In the data rows, the value 128 means zero.
Each row below has a hidden score, from 0 to 30, with 15 about the middle. What is it? The score is a weighted sum of the row's numbers plus the product of two more (or one squared), each taken from its middle value.
[123 124 134 132 136 114 131 129 136  94  87 128 130 128  95 122 128 100
  85 103 135 104 103  93]: 19
[104 143 133 114 124 133 154 128 134 123 126  99 113 123 119 156 110 110
 133 161 150 117 139 151]: 14
[183  86 119 132 133  63 132 180 171  94  69 140 113 110  86  85 175 104
  79  73 140 114 108  61]: 14
[ 94 159 138 166 155 171  93  57  92 154 142 163 156 153 135 117 113 144
 115 110  81 119  84 121]: 23
[148 153 125  96  96  79 253 196 215  76 145  44  29  68  87 199 112  39
 161 211 203  97 210 184]: 13
[168 107 121 140 132  86 114 153 145 108  80 140 132 129 105  84 158 127
  90  84 132 126 106  73]: 16
[114 143 140 141 138 134 149 123 145 103 115 116 107 128  97 140 112  90
 106 133 135  89 112 119]: 11
[173  95 149 202 172  97 102 110 150  94  66 181 123 129  65  61 182  77
  48  23  71  93  33  23]: 26
[184 111 127 142 117 104 158 169 166 139 168 142  83  96 138 125 154 123
 183 141 119 149 180 144]: 5
[141 143 128  96 106  93 215 188 183  83 131  53  59  89  93 175 118  62
 133 183 189 106 183 163]: 17
[112 110 129 153 157 136  50  81  81 134  74 183 195 163 124  68 147 167
  64  43  82 132  38  48]: 21
[114 148 124  82  92 172 153 144 114 154 188  95 122 121 179 177  96 155
 191 198 157 160 200 210]: 12
[ 65 152 129 134 148 183  61  52  46 152 103 161 201 181 134 115  97 170
  85  86 100 116  73 109]: 22
[162  99 137 174 150  89 105 123 147 106  86 165 132 148  86  78 164 103
  85  55  96 109  68  55]: 10
[219  96 133 134 110  62 195 207 204 107 158 110  49  66 130 118 169  95
 173 140 147 152 202 140]: 13
[ 60 163 119  83 120 161 110  98  89 109  77 103 174 174 101 151  92 128
  69 133 158  92  98 120]: 18
[ 68 187 129  75 101 157 178 127 129 116 142  60 112 126 116 210  69 103
 136 217 191 102 159 201]: 19
[188 116 155 222 171  76 125 117 169  99  98 177  87 100  77  55 181  68
  82  39  70 100  54  40]: 28
[110 130 126  99 121 130 130 136 127 113 104 108 136 134 113 140 121 121
 110 135 157 118 126 125]: 14
[156 116 110  69  94  75 186 211 179  99 106  68  85 106 103 151 136  97
 128 168 207 118 191 144]: 13
[132 134 122  66  92  87 214 204 188  83 111  46  71  93  87 184 112  63
 127 193 220 102 200 167]: 12
[160 126 148 176 155  93 160 130 169 103 129 140  84 109  96 116 149  76
 118 108 111 116 107 105]: 20
[ 73 130 120 123 142 178  38  67  42 162  86 180 223 190 141  94 107 189
  86  79  97 126  56  88]: 11
[160 118 134 122 120  89 170 177 170 105 111 107  87 104 105 133 146  82
 118 132 154 118 150 117]: 18
[164 110 113  84 104  84 163 196 166 104 109  98  99  96 117 133 144 117
 138 145 173 138 180 137]: 14
[113 118 121 139 146 127  94 106 109 113  74 143 163 147  92 103 136 118
  65  80 126 104  68  76]: 22
[118 137 153 230 177 223  43   4  35 231 240 240 186 156 235  88 128 222
 218  98   0 179  86 155]: 10
[ 39 155 108  56  94 237  70  71  22 206 190 121 218 186 238 168  69 252
 191 198 128 180 174 225]: 10
[153  98 136 184 163  95  82 111 129 116  76 173 146 139  95  59 172 120
  62  34  82 112  49  45]: 21
[ 63 159 123  99 120 209  94  69  60 183 170 129 187 166 189 160  78 198
 169 168 109 156 140 181]: 8
[138 129 125 107 119  92 161 163 168  95  96  99 102 105  81 136 142  86
 104 127 159 101 132 113]: 15
[164 118 143 190 155 104 118 116 143 126 119 164 113 125 117  93 153 110
 107  80  86 115  83  85]: 18
[ 58 156 121  94 136 182  82  70  62 144  99 128 191 173 134 142  83 166
 100 128 132 110  86 129]: 10
[144 127 143 169 143 121 136 116 143 125 145 148 103 119 124 116 144 107
 135 116  98 120 119 121]: 18
[109 126 148 195 177 193  39  31  54 189 165 206 188 165 177 100 127 195
 138  79  26 155  63 111]: 19
[ 68 158 134 112 132 152 127  94 113 107  83 104 147 150  78 148  97 102
  78 132 150  83  84 120]: 14
[118 120 122  80 107 118 146 158 132 115 115  96 129 127 125 151 115 133
 122 167 175 119 154 148]: 14
[ 85 165 131 110 117 169 163 112 116 136 166  96 120 130 146 174  88 128
 161 188 147 135 156 185]: 15
[108 127 112 104 120 179  93 114  82 159 142 136 171 152 177 129 102 182
 151 142 116 158 148 153]: 12
[137 146 129 120 117 126 163 136 144 132 166  94  96 115 146 149 120 119
 169 175 141 146 181 166]: 22
[ 57 168 130 116 141 176  87  69  76 134  96 128 175 173 110 142 106 140
  68 129 126  98  71 119]: 29
[146 114 129 139 129 130 122 121 127 134 148 140 126 119 147 118 132 144
 155 129 113 146 141 140]: 15
[155 109 114 118 117  89 136 161 155 100  91 120 111 119 104 111 164 111
  97 115 147 120 127  92]: 25
[118 126 107  84 103 128 118 147 113 128 109 114 151 145 135 128 141 158
 113 140 161 141 145 133]: 23
[180  95 130 174 138 122 111 131 125 166 175 176 125 113 177  88 163 164
 176 103  77 177 133 131]: 13
[124 143 136 141 116 138 151 115 139 125 146 115 106 117 124 147 118 105
 147 152 125 116 139 150]: 15
[193 112 145 159 125  94 169 158 176 123 163 127  76  88 138 120 159 104
 164 129 118 147 166 128]: 15
[125 122 118 103 116 111 134 148 136 109  92 108 131 136 104 136 126 118
 101 136 157 118 127 120]: 18
[183 118 129 141 124  66 192 181 199  94 133 104  56  81 105 136 159  69
 146 143 136 114 161 127]: 19
[164 121 125 100 104  67 197 202 195  67 104  79  65  89  78 148 145  65
 108 150 191 106 165 133]: 23
[182  85 126 149 137  68 127 170 166  89  83 146 113 111  87  76 175 100
  90  70 128 126 111  61]: 21
[151 127 126 109 108 101 182 180 174 109 142  91  84  94 118 153 134 102
 152 164 164 134 181 154]: 14
[155 101 127 160 140 140  83 103  98 175 150 180 160 133 180  79 150 186
 160  94  74 161 115 114]: 11
[161 114 138 154 134 111 145 136 152 123 142 136 102  98 141 114 151 110
 141 119 113 130 145 124]: 28
[123 109 110 107 118 108 136 149 145  96  86 104 126 134  92 133 131 114
  88 118 164 111 121 108]: 18
[200 107 140 177 137  62 177 167 194 100 132 139  58  80  97 110 180  69
 130 104 116 117 139 102]: 23
[ 81 164 133 129 118 174 131  91 100 153 166 118 137 137 154 172  79 130
 164 174 124 115 141 181]: 15
[198  84 115 105 111  64 160 207 182 113 115 114  96  88 117 104 168 122
 135 125 152 144 172 112]: 6
[168 103 133 159 132 111 141 139 144 132 153 144 102 110 142 109 151 124
 153 119 112 147 139 126]: 13
[142 135 118  78  94 112 176 182 167 115 156  74  92 102 134 173 116 115
 168 191 181 139 211 182]: 16
[166 101 129 161 142 112 112 132 139 140 132 165 122 121 135  87 153 137
 130  93 104 141 117 102]: 11
[  6 178 109  46 104 248  48  49   3 196 151 122 243 208 211 177  39 246
 143 184 136 168 133 190]: 12
[ 90 143 142 138 150 119 131 104 129 100  89 119 130 143  74 140 111  87
  69 113 135  81  77  99]: 16
[120 129 147 198 169 142  79  61  88 143 120 187 160 151 121  89 145 136
 101  58  54 116  48  83]: 25
[127 120 111  79 106  95 145 173 150  91  76  91 124 123 102 137 125 113
  99 136 184 117 144 115]: 17
[ 38 169 124  93 120 222  81  59  44 191 170 125 202 178 188 165  70 206
 156 177 116 148 130 194]: 14
[103 138 145 193 159 192  50  26  52 196 184 207 179 166 200 102 125 194
 169  97  33 157  79 135]: 10
[102 141 132 100 118 183 102  98  71 182 193 142 166 145 185 141  94 198
 193 168 112 172 165 187]: 5
[129 117 118  83 113  91 151 179 155  87  74  84 119 126  80 137 129  99
  77 128 187 106 135 107]: 14
[194  94 134 137 128  69 151 187 178  98 113 129  89 100 125 101 171 100
 125 108 135 123 151  98]: 17
[134 119 120 100 119 120 131 152 133 125 123 118 130 124 138 133 131 132
 134 134 146 142 145 132]: 15
[ 96 123 122 145 139 220  39  49  23 225 209 197 215 173 247 102 109 255
 208 129  46 201 132 177]: 9
[141 124 131 139 134  89 151 146 162  99  94 124 104 121  87 123 142  91
  93 108 140 106 118  93]: 15
[ 78 161 151 207 158 255  53   0  23 242 255 212 189 168 254 127  97 221
 239 143   4 184 116 202]: 14
[146 125 131 148 139 122 115 121 124 132 130 129 127 129 130 102 147 136
 121 108 107 130 116 115]: 19
[ 76 156 113  60 101 155 139 151 112 127 115  80 147 140 130 169  89 141
 116 173 182 118 150 164]: 14
[111 140 132 124 125 182  97  89  76 189 200 160 164 146 212 138 113 203
 205 156  88 177 163 192]: 11
[160 113 143 187 153 120 116 101 126 143 156 177 119 117 139  93 135 129
 145  94  73 141 107 116]: 17
[175  93 143 210 168  87  87 113 137 121  94 196 129 129  99  54 192 111
  81  27  55 120  46  38]: 24
[ 98 137 131 156 156 142  78  75  97 123  79 161 168 158  93  94 129 119
  58  66  95  91  47  70]: 25
[115 150 148 178 152 152 130  85 122 142 165 141 118 129 134 143 120 114
 150 129  85 120 109 138]: 16
[102 146 128  98 123 131 180 137 147 106 134  77  93 116  94 174  90  80
 129 180 168 107 148 167]: 15
[107 115 117 115 119 139  77 113  94 143  95 151 175 151 132 110 130 165
  89  96 122 132 101 103]: 20
[ 85 148 105  63 105 169  86 117  78 149 117 114 191 164 157 141 100 189
 122 159 156 140 146 151]: 21
[127 142 134 127 127 125 160 124 146 122 140 116 107 117 121 148 125 102
 135 149 138 126 140 142]: 20
[188  82 129 171 144  94 118 148 152 127 115 168 114 123 126  77 173 129
 114  89 101 141 117  80]: 18
[126 128 112  66  96 119 152 172 135 122 126  95 128 123 140 161 111 136
 144 174 175 137 179 162]: 13
[132  99 123 136 136 111  62 121 102 128  67 166 184 157 115  68 160 161
  62  49 108 122  70  50]: 17
[157 133 143 174 141 142 153 113 128 173 224 159 102 104 194 129 137 152
 230 153  70 172 167 179]: 13
[ 85 157 119  91 108 182 146 110  97 165 195  99 140 136 175 179  86 165
 191 207 144 157 183 220]: 18
[127 121 128 141 140 107 114 129 139 104  77 132 135 139  84 105 144 109
  74  84 125  98  83  76]: 13
[150 105 110  70  99  80 134 190 154  88  78  95 126 122  99 113 144 118
  90 126 189 123 150 105]: 28
[ 90 135 105  59 102 134 121 145 116 116  90  90 154 148 126 151 102 143
 101 161 179 131 146 138]: 27
[149 126 144 180 144 135 119 103 124 153 175 169 119 128 160 109 145 133
 162 114  75 148 126 124]: 17
[158 110 127 132 132 114 138 145 137 133 145 133 111 106 147 126 131 140
 159 129 121 143 155 134]: 4
[158  97 116 118 117  95 125 163 142 125 114 129 133 123 129  99 144 139
 147 120 141 145 144 116]: 14
[100 140 116  99 121 147 109 120 110 110 106 115 154 141 120 135 114 138
 103 131 140 121 118 124]: 23
[ 84 158 124  87 108 177 137 114  99 160 177  96 141 140 171 173  84 160
 172 195 146 149 164 202]: 13
[103 137 105  38  84 128 153 169 135 107  94  69 138 132 116 166 101 130
 118 179 205 121 177 150]: 10
[141 123 127 120 122 114 152 152 150 115 137 114 104 114 119 136 120 108
 136 140 145 124 148 140]: 12
[ 75 155 128 112 137 164 106  93  96 122 115 120 171 159 125 148  88 135
 103 138 138 111 108 130]: 21
[165 106 116  95 110  64 168 200 189  75  85  93  90  99  77 130 164  93
 107 129 183 111 159 107]: 19
[176 102 141 184 152  95 143 134 164 123 140 156  88 105 115 102 166 105
 141  99  92 128 109 101]: 10
[ 74 148 127 111 131 200  78  70  52 183 167 144 198 166 198 142  86 209
 169 152 102 162 135 176]: 12
[108 133 122  84 123 143 107 129 105 138 110 117 161 142 137 137 115 158
 117 136 150 133 129 125]: 8
[146 133 127 114 118  99 173 162 167 102 128  96  86  97 107 147 132  92
 130 155 164 123 155 140]: 22
[161 127 151 195 154 107 146 116 162 121 143 152  92 107 108 111 150  90
 129  95  85 116 104 102]: 18
[103 109 117 120 136 149  59  99  75 143  88 156 198 173 145  83 123 186
  92  90 106 132  82  93]: 14
[143 111 126 152 147 157  78  99  81 179 180 182 162 141 197  94 139 201
 182 111  64 171 129 142]: 11
[152 110 153 242 190 115  74  66 118 131  97 211 132 134  96  59 170 104
  87  27  39 109  18  45]: 18
[ 91 141 112  82 112 142 119 132 106 114  93 110 153 150 117 145 110 139
  94 144 171 121 123 135]: 19
[177 103 131 170 137 108 109 136 135 149 161 163 121 119 162  83 167 153
 163  97  85 160 136 113]: 12
[150 101 123 147 144  85 117 149 149  92  56 138 130 130  74  86 164  96
  60  68 137  98  79  53]: 18
[148 112 152 196 172 106  80 101 122 117  93 185 148 130  95  68 163 116
  68  38  76 103  38  44]: 29
[217  79 123 159 116  73 147 183 177 134 157 147  80 100 145  92 179 122
 161 108 107 164 164 114]: 12
[151 115 111 118 123 112 135 160 142 131 141 125 123 116 143 121 138 143
 146 133 138 152 159 130]: 19
[112 161 119  63  83 116 218 179 173  96 145  42  72  95 102 206 106  76
 155 223 212 114 205 197]: 21
[ 51 154  90  77 120 197  61  80  47 167 117 133 215 188 164 135 100 205
 119 140 135 138 113 149]: 17
[  5 178 108  56 119 216  69  61  34 143  85 104 233 207 133 157  54 185
  74 146 156 106  80 141]: 13
[149 141 142 147 134  81 207 157 193  80 103  95  48  90  52 147 145  32
  99 135 154  80 122 119]: 21
[102 130 111 104 116 153  90 116  82 143 115 127 175 155 147 121 110 175
 125 119 137 137 121 125]: 6
[160 127 149 203 149 123 143 107 141 150 197 159  92 106 154 118 150 121
 184 125  70 139 134 146]: 16
[144 124 123  98 113  77 195 184 190  73 102  73  74  93  77 151 125  65
 105 159 195  98 149 126]: 22
[ 69 150 140 150 141 220  37  32  25 203 168 184 217 179 203 113  95 234
 165 122  58 176  97 156]: 13
[140 137 143 178 149 136 144 105 137 138 169 138  97 118 138 136 133 109
 162 131  88 129 122 150]: 14
[148 139 126 127 133  95 152 151 157  99  99 117 109 113 102 133 139  92
  99 112 146 109 121 107]: 25
[104 130 121 105 122 143 105 121 105 137 105 127 159 150 137 122 118 152
 105 115 139 127 121 123]: 13
[191 120 154 194 157  58 177 147 201  68  99 126  50  94  53 115 170  32
  88  88 108  83  96  76]: 20
[173  78 131 179 146  93  72 123 123 115  87 192 156 139 115  45 183 155
  89  39  80 145  78  46]: 20
[ 67 181 131  99 119 173 156 109 119 120 139  79 118 137 113 183  75 102
 123 183 164 102 137 172]: 16
[105 144 125 117 112 176 123 104  93 173 194 135 143 137 189 157 101 170
 200 173 110 155 155 190]: 5
[ 96 129 124 107 126 142 102 113 101 127  90 125 164 152 118 115 118 142
  82 115 141 116  99 108]: 19
[ 75 174 137 127 132 172 128  85  97 133 127 119 144 145 120 150  88 123
 120 154 132  98 101 149]: 17
[137 148 129 122 112 113 188 167 168 113 160  93  77  99 127 165 123  87
 177 176 153 128 177 172]: 10
[103 145 113  65  94 145 151 160 128 132 135  75 131 132 141 172 103 136
 137 183 183 132 172 169]: 12
[183  86 120 137 134  67 130 179 166  99  79 134 106 107  94  90 172 106
 108  79 136 123 114  74]: 6
[196  97 135 170 127 120 133 147 140 182 223 164  89  91 205 111 163 156
 237 144  85 187 195 169]: 9
[ 89 148 125 138 142 162  82  79  85 147 115 156 174 165 129 119 117 160
 102 108 103 120  80 109]: 15
[ 99 147 138 130 129 135 122 105 114 113  96 130 139 143  98 138 116 103
  92 123 131  92  81 112]: 19
[124 110 129 118 130 110  93 130 121 107  54 141 158 150  91  96 140 137
  56  78 133 103  76  63]: 10
[128 114 139 169 154 122  90  95 109 124 103 170 157 141 116  90 138 129
  93  71  92 118  64  73]: 18
[141 122 139 155 148  91 127 125 151  88  66 140 118 127  70 101 148  77
  60  74 122  87  63  71]: 21
[118 125 142 174 162 133 101  97 113 130 113 157 143 150 114 104 128 117
  94  87  90 115  70  93]: 17
[ 88 158 132 118 137 176 103  78  80 177 188 146 158 159 184 146  89 175
 183 161  94 154 138 183]: 10
[190  84 122 156 142  96 109 149 140 134 140 169 124 121 158  84 171 158
 154  84  98 167 140  98]: 12
[135 129 105  37  82  92 192 222 182  83  81  39  89 108  89 177 121  94
 103 178 230 115 198 144]: 4
[136 125 126 126 129  99 148 149 160  98 102 106 112 118  90 127 142 101
 104 117 148 108 120 104]: 14
[132 107 120 139 127 134  83 113  95 153 118 162 169 143 144  92 140 173
 115  92 101 148 103 105]: 17
[156 117 122 107 111 103 151 164 152 114 122 113 107 107 127 128 134 123
 131 140 145 135 161 127]: 15
[121 122 111  72 107 130 125 156 121 118 103  98 148 146 130 152 113 146
  94 148 174 135 156 133]: 15
[138 127 123 116 111 144 134 134 122 150 172 123 124 120 165 140 120 149
 170 162 128 155 169 171]: 17
[126 123 101  80 109  95 154 177 160  76  66  83 115 126  75 130 126  94
  68 133 207  99 131 103]: 28
[134 113 116 108 116 110 110 141 135 101  85 128 133 137  99 109 139 118
  85  99 147 115 109  82]: 14
[111 143 139 138 135 118 156 130 146 105 120 112  96 120  88 151 117  91
 107 133 140 100 109 124]: 12
[106 140 133 127 135 126 118 119 120 120  96 127 138 138 105 121 123 122
  90 116 134 110  99 112]: 20
[111 123 100  64  98 127 108 163 115 127  93 104 165 153 131 129 119 162
  98 135 168 144 151 124]: 19
[120 123 129 156 140 132  90 104 104 135  98 153 154 144 116 103 138 139
  96  92 110 124  82  90]: 17
[157 121 157 227 176 135 124  83 141 151 172 179  99 114 134 105 153 101
 155  91  47 130  94 108]: 18
[ 88 163 126  92 112 149 162 132 133 110 127  82 115 126  99 175  95 104
 123 180 171 108 148 163]: 17
[103 146 136 166 142 180  92  66  84 170 182 166 158 152 172 129 110 167
 162 128  72 141 113 149]: 14
[132 126 125  95 120  95 144 167 149  93  81  99 118 125  86 127 131 101
  89 124 172 104 128 102]: 13
[179  91 123 136 140  71 126 166 160 105  83 142 118 120  92  82 171 107
  87  78 134 118 113  66]: 15
[145 149 134  94  96  94 218 186 193  94 160  54  49  84 114 197 118  70
 163 209 190 116 213 189]: 18
[ 93 150 132 105 113 148 162 137 141 100 114  86 114 123  94 174 102  91
 105 159 167  96 126 144]: 15
[ 56 147 125 104 133 200  59  63  46 169 124 150 215 183 163 123  85 196
 107 126 107 140  89 131]: 18
[ 92 146 129 120 126 197 103  87  77 187 187 136 161 148 192 145 109 195
 186 163 103 165 155 189]: 10
[120 141 138 157 140 136 128 102 127 127 135 135 123 130 117 125 127 111
 118 115 105 118 100 129]: 19
[125 140 150 185 153 134 130  85 134 133 155 153 114 114 141 124 122 110
 140 118  91 118 103 132]: 23
[150 116 129 143 129 119 123 133 130 130 138 143 119 123 139 110 143 133
 144 115 117 138 133 124]: 10
[179 104 141 174 133  83 153 148 170 117 134 144  82  96 111 104 158  96
 134 101  94 125 124 108]: 17
[126 105 123 161 151 173  41  73  62 193 159 205 196 160 199  79 137 221
 157  77  56 173 103 117]: 8
[  7 187 109  51 102 240  66  51  25 177 134 110 233 199 178 168  39 212
 122 179 148 137 125 184]: 14
[168  98 117 100 104  94 148 187 154 121 132 110 106 113 144 127 142 143
 147 141 153 154 173 134]: 8
[211  88 140 180 149  75 148 165 175 113 149 156  75  92 120  87 167  99
 149  94  97 138 135  99]: 11
[170 110 123 127 117 107 138 165 154 136 162 125 100  96 157 127 147 125
 179 134 133 155 181 145]: 12
[110 130 107  87 102 142 121 146 118 139 135 109 144 135 142 141 110 157
 145 159 152 144 166 159]: 16
[173  95 133 180 147 107 107 124 135 135 137 169 119 123 135  80 167 131
 131  81  83 141 104  87]: 14
[151 115 124 140 121 187 105 103  86 215 255 175 141 121 255 125 126 229
 255 176  58 223 202 221]: 17
[ 80 154 121  74 109 147 130 129 115 112  91  94 144 140 110 161  98 127
 102 169 175 105 140 142]: 20
[137 108 121 122 140 113  88 131 114 130  87 146 158 141 119  88 148 153
  96  84 122 112 104  82]: 7
[131 119 109  95 106 153 103 135  93 174 168 129 161 136 192 132 118 194
 174 155 132 175 179 167]: 13
[120 101 121 139 148 139  43  94  77 142  88 194 196 163 130  71 145 177
  86  57  84 138  64  68]: 17
[ 93 147 128  85 116 137 149 133 134 110 106  91 129 139 101 164 102 102
 108 153 165 105 135 141]: 10
[181  85 130 152 145  83 108 151 155 114  91 158 124 120 111  75 174 120
  95  64 111 131  96  59]: 13
[111 144 144 170 146 168 109  74  90 155 168 162 140 141 153 133 108 146
 165 124  82 136 102 144]: 7
[111 157 128 105 113 125 181 148 159  95 125  80  93 110  94 168 104  74
 120 175 174  95 142 153]: 20
[142 132 132 120 115 118 170 158 156 118 148 102  81 111 121 151 121 108
 154 154 154 137 164 157]: 3
[ 77 145 129 126 148 150  87  83  95 106  73 135 177 160  92 121 111 118
  54  90 123  89  55  86]: 25
[ 92 151 132 111 120 147 130 111 115 118 109 107 140 140 104 143  96 113
 104 141 145 109 114 134]: 16
[179 107 116  91  94 103 179 198 170 132 190 103  83  88 175 146 144 144
 200 181 157 181 223 191]: 19
[ 65 144 128 139 145 183  46  50  48 158 106 175 207 182 136 106 106 182
  92  91  90 115  50 104]: 12
[165 130 152 172 132 127 171 129 160 132 195 126  74 101 149 134 143 104
 185 150  97 145 154 159]: 14
[126 134 146 180 156 147 112  85 110 151 178 164 130 130 154 117 132 138
 164 116  73 137 115 135]: 16
[ 89 126 124 125 137 163  62  78  68 157 111 155 193 174 142 105 114 180
 106  94 101 133  84 114]: 9
[144 122 115  79 113  86 165 186 166  88  97  85 100 110 101 142 135 102
 114 127 185 132 165 126]: 13
[ 84 133 117  84 112 146  79 120  88 129  69 121 195 163 115 124 112 159
  68 109 154 109  87  94]: 15
[150 101 141 209 170 131  64  60  98 152 131 205 155 147 140  54 168 152
 114  45  39 135  54  72]: 16
[ 85 149 141 154 140 161  86  67  91 135 100 155 165 166 108 112 115 128
  85  93  97 100  51  97]: 11
[237  93 158 220 147  70 194 171 215 120 202 153  16  57 133 111 185  68
 199 124  86 151 170 138]: 14
[ 59 179 141 117 126 199 116  63  79 164 161 116 153 151 155 172  75 150
 158 177 123 126 130 184]: 15
[ 62 149 124 155 148 225  22  17  18 215 171 197 230 193 213 110  95 244
 164 111  45 161  84 154]: 6
[ 72 128 129 134 166 162  22  62  52 141  65 168 221 192 110  87 113 171
  43  55  93 110  27  63]: 18
[ 62 164 142 159 130 215  84  51  51 183 182 159 184 166 183 147  81 179
 164 147  75 142  98 167]: 18
[125 147 141 125 120  94 197 148 182  75 107  85  66 104  68 156 122  44
  97 152 168  80 131 124]: 20
[114 143 154 201 178 143  92  53 105 138 124 179 136 148 107  98 134 108
 107  78  63 100  49  86]: 16
[119 109 113  97 114 116 106 145 121 107  72 121 158 141 108 107 127 136
  79 105 157 117 115  88]: 16
[176 117 134 195 146 109 148 126 150 138 183 158  82  95 142 116 155 107
 183 122  84 147 138 132]: 17
[191 123 127 104  95  64 236 216 223  88 166  61  24  50 114 172 148  71
 184 198 189 134 229 181]: 17
[100 142 126  99 123 147 131 121 115 127 123 106 136 134 125 152 110 134
 124 151 147 114 134 149]: 12
[127 114 123 144 137 158  96 100  83 167 158 174 170 144 175  97 141 187
 156 106  79 163 116 124]: 15
[127 102 113  94 128 112 101 149 123 114  69 126 162 143 101 103 143 146
  74 100 150 123 111  86]: 14
[146 138 136 139 119 175 138 125 114 181 250 142 111 106 227 155 118 180
 255 190  97 191 215 219]: 11
[150  96 108  97 101 116 120 169 130 125 122 118 130 123 143 102 135 154
 137 134 152 154 162 131]: 16
[178 101 123 134 122  84 159 170 169 110 124 127  95  99 122 129 164 106
 135 117 143 133 153 115]: 14
